Rotation paths and how fast each direction turns (degrees each step)
Each turn is a multiple of 5 degrees from 10 to 175, or 0.
Each row of a path follows its step; steps can be skipped.
Rotation 1:
step 1: [ -3 -30  -8   7 -18  25   2 -13   9   7  -3  19   4  -1  14 -13  11  10
  -6  14  22  11   6  -8   4 -25   3  15  -8   3  -2 -20  14  -6  16  -7
  -6   4  14  21  -5  10  -9   9  13]
step 9: [ 16   7   5 -22   0   7 -36   3   4 -12  14   1  25  13 -14   0   7   4
   1  18  -3  13   3   2 -11   9 -12   2   2  14  12  -2  -6  24  10  -2
  -9  12  -4 -28 -13 -12   6 -18  -9]
step 11: [ -1  16  12  -6  -1 -25  -3  29   3  13  15 -11  -8  -7 -13  -6  -1  17
   0  14  -4   7  -5   0  14   0  16   6   0  20 -16  -5  14   7  -5 -18
   6 -31 -17 -10 -13  14 -13  17   1]
step 12: [ -8  -2 -17  -9   1  21 -23 -15   5 -18  -7  10  -1 -22  -5 -26  11   1
  13  12  29  22   2  -1   8   7  -6  -5   1  12 -16  23  -6  14   3  11
  -7 -10   1 -20   4  -3   0  -5  -7]
step 16: [  2  13  15  40  -4  23  11   9  -4 -10 -10 -11 -14   4 -16   7  -6   0
   9  22  -9  -1   3  23  -8  -1  16  -4  -2  17  10 -12 -17 -11   5   0
   3  -5  -7  17 -21   9  -3  -9  14]
step 17: [ 13  -1  -8 -23   0   2  15  15  14  14  12   6  -8   0   6  -8   7   4
  -5  19  -3  23 -16   1   5  -7  -8  19  -6  -1 -10  28  -1 -16 -19   8
 -12 -22 -18  26   3  14  -6   3  12]
step 21: [ 16  -2  16  12   9   7 -14   3   4  11  -1   5 -10  23   0   3   6  25
  -2  -8   2  -5   5 -11 -10  23  21  -1   8 -21   4  -8 -21  -6  21   0
 -21  21  24   1   4   6  -7  21   3]
step 26: [  0   3   8  -5 -12  -1  -5 -17  -3  21  13 -12  30  -9   7 -26 -11  -4
 -10  12 -37 -16  -3 -21  -1  11  12  -4   1  -1   6  -3  -9  25   2  11
  -1   6   9 -13 -13  -7   5   7   0]
step 33: [  6  -2  -6   1   8  30   7  18 -12  -2   0  10 -10   2  13   7  16 -16
  26  22   1  -6  -9  11   3  -4  -1  18 -23  -1  -5  -5  -7  -1   8  16
   2   9  -8 -20 -18   3 -21  21  18]
step 37: [ -4  -2   4  13  -2   1  13 -25  35   8 -13   2  11  13   0 -19  10   3
 -11  23   7  -5   0 -17  -9   1  10 -14  -5 -24   8  -9   7   0   3  -7
  14 -11   5  33   8   3  -6   1  16]
[-1  4  8  5 -2  6  2 -5  0  1  0  2  0  3  4 -1 -6  1  3  0  9  3  8  5
 -3 -2 -7 -3 -5  1  7 -5  3  0  4 -1  6 -1  2  4  3  0 -3 -4  0] -> 120
[  2   1  -1  -1  -2  -4  -2  -5   6  -5   3  -2   0   7 -10   2   0   2
  -3   7   5   2  -2  -4  -1 -10   3   5  -7   3   1   2  -1   0  -1  -4
   0   0   6   3  -2   2   2   1  -4] -> 140
[ -3  -3   3   3   3   3  -5   1  -7   2  -6  -1  -4   7  -4   0  -3  -1
  -4   6   0   5  -3  -3  -1  -6  -2   1   7  -3   1   1   4   5  -1   6
  -3   0  -2   0   2   0   5 -10   6] -> 100
[ 0  5 -6  0  0  2 -2  2  2 -3 -4  1  7  0 -2  3 -4  9  4 -4  7 -1  3 -1
  2  1  2 -3  6  1 -6 -2 -7  0  2 -3  0 -5  4 -5  1 -3  5 -9  1] -> 110
[-7 -1 -5  1  4  0 -4 -5  1  1 -4  1  1 -5  1 -6  2  0 -4 -4  0  0  2 -7
 -4 -7 -6  2  6  1 -2  3 -2  1  3 -6  9 -3 -2  3 -1  6 -4  3 -1] -> 60
[ 1 -6 -2  0 -5  0 -1 -3  2  0  4 -2 -5 -1 -2 -4  1 10 -5 -5  0  0  3 -1
 -5  3 -2  2 -6  0 -5  0 -2  4 -2  9  0  5 -1 -4 -2  0 -8 -9  0] -> 125
[-3 -1  2  0 -5 -5  4 -2  2 -4 -8 -5 -1 -5  7 -4  5  1 -8 -1  7  6  3  6
  4 -1  4  1  0 -4 -1  5  5  2 -3  1 -2 -7  3 -1 -3 -1  3  0 -2] -> 60
Rotation 2:
step 3: [ 11  -4  20   5  -2  -9   8 -31 -19  21   1  12   6   1   3   1  -3 -11
 -22 -13 -10  -7  -2 -11  16  -9 -18  -8  -1 -23  22 -10 -15  -2   0  -6
 -34  -6 -20 -14  17  -7   7   7  -2]
step 9: [  6  18 -26  18  13  -6  -7 -23   0   1  -1  30 -13  12   2  -9  16  -4
 -14  27  18 -14  21   8   0  -1   7   7   0   3   5  12   8  16  -3  -4
   5 -27 -11 -22 -12  -5  -8   1   1]
step 10: [ 23   4 -11  16   5   5  -2   9   3   8 -13  -3  -2   5  13  10  25 -32
 -13 -11  -3   2 -17 -21 -14   4 -13  15   2  -4  -3  14 -12   1 -36  -8
 -11   1 -17  16  -3 -11   5  12  22]
step 16: [ 11  -4 -17   9 -17  17   6  11 -22   0  -5  27  -8  -8 -11   2  27  13
  15  -2  18  -5   5  12  11   2   3   3 -27 -11  22 -23   0   8  -2 -28
  -8  -1  -4   8   9   9  -9 -12  16]
step 22: [  3  -6   5   4 -19   8   1 -20 -20  -8 -18  -9 -12  14  14   6   2 -24
 -17  -6  20  -1 -19  -6 -13   2   1  21 -24  -3  -6  20 -12  15  -4  -3
 -12  -9 -14  19  -1 -18  19  19   6]
step 24: [ 10   5  20  11   7   8  -4   4  27   4  -8  17 -18  27  18  -7  24  -7
  -2   1 -14 -21  14 -14   9  11  21  18   4  13  -4   7 -14 -12  -5   2
   6 -20 -26   1   9 -10   5   7  -1]
step 31: [ 16  -2  14   1 -14  32  -2   0   8  -3  14   2  15   4 -16  -1  -7  -5
  19   1  -9 -10   3 -32   1  -8  14   9 -10 -17   3 -20  -7   1  -7 -16
   1 -14   0  19  27  -5  -8 -32   8]
step 33: [ -8   1  29  28 -11  -7 -15 -16  -2   9  -7  10  -5  -4  -9  12 -13  -8
 -25   3 -19  21 -10 -20  16 -18 -17  -9 -11  -2   8 -21  -6 -13  -7  -9
 -18   2  -9  -5  -7   0  11 -14  16]
step 39: [-18   7 -10  19   6  -4  -3 -13  22 -12   1  31 -21   6 -14  -3  22   7
 -11   7   5  -3  17  -9   5   1  14  -1  -1  27 -15   7   7  17  -6 -19
   4 -11  -1  20 -28   6 -11   5   8]
step 43: [ 16 -17 -14 -10  -4  11  20   2  24  14  -6  14   0 -12 -14  -5  14  11
  -4 -24  -2   3 -11 -31  10   2  14  26 -11 -16   7 -12  -2  -8   3 -10
 -12 -13 -10  19  18  -2  -3 -16  13]
[-2  5 -2 -2  0 -2 -1  8  2  0 14  2 -1  0 -3  0  3  0  6 -3  3 -6  1  0
  4  0  2  0 -5  1 -8 -4  0  1  7 -2 -3 -6 -1 -1 -1 -7  2 -1  2] -> 95
[ -1   1  -3  -1  -5  -3   7  -5   8   1  -2  -4   3   4  -2  -2   3   4
  -2  -1   3   0  -4  -4   1  -1   1   0 -11   2  -3   5  -3   1   3   5
   1   1   5   5   6  -2  -7   4  -3] -> 155
[ 1 -8 -7  5  2 -1 -1  2 -2  1  0 -6  2 -2 -3  7 -2  1 -5 -8 -6  7  4  4
 -1  0  2 -5  0  0 -3  0 -1 -4 -1 -1 -7 -3 -2 -4  5 -5 -5  2  2] -> 145
[ -2  -8   3   1  -2 -10   1   3  -1   3   3  -1  -1   1  -1  -5  -3   1
  -6   1  -3  -3   0   1  11  -4   3  10   5   3   0  -1   2   5  -5  -1
  -1  -5   1   1  -1   3  -1   5  -3] -> 70
[-3  0  5 -1  0  3  1  2  1 -6  3 -1  9  3 -3  0  3  1 -3 -5  6  0 -2  4
 -2  4 -6 -1  4  2 -4 11  3 -2 -6  2 -7 -5 -2  2 -3  3  5  4 -2] -> 145
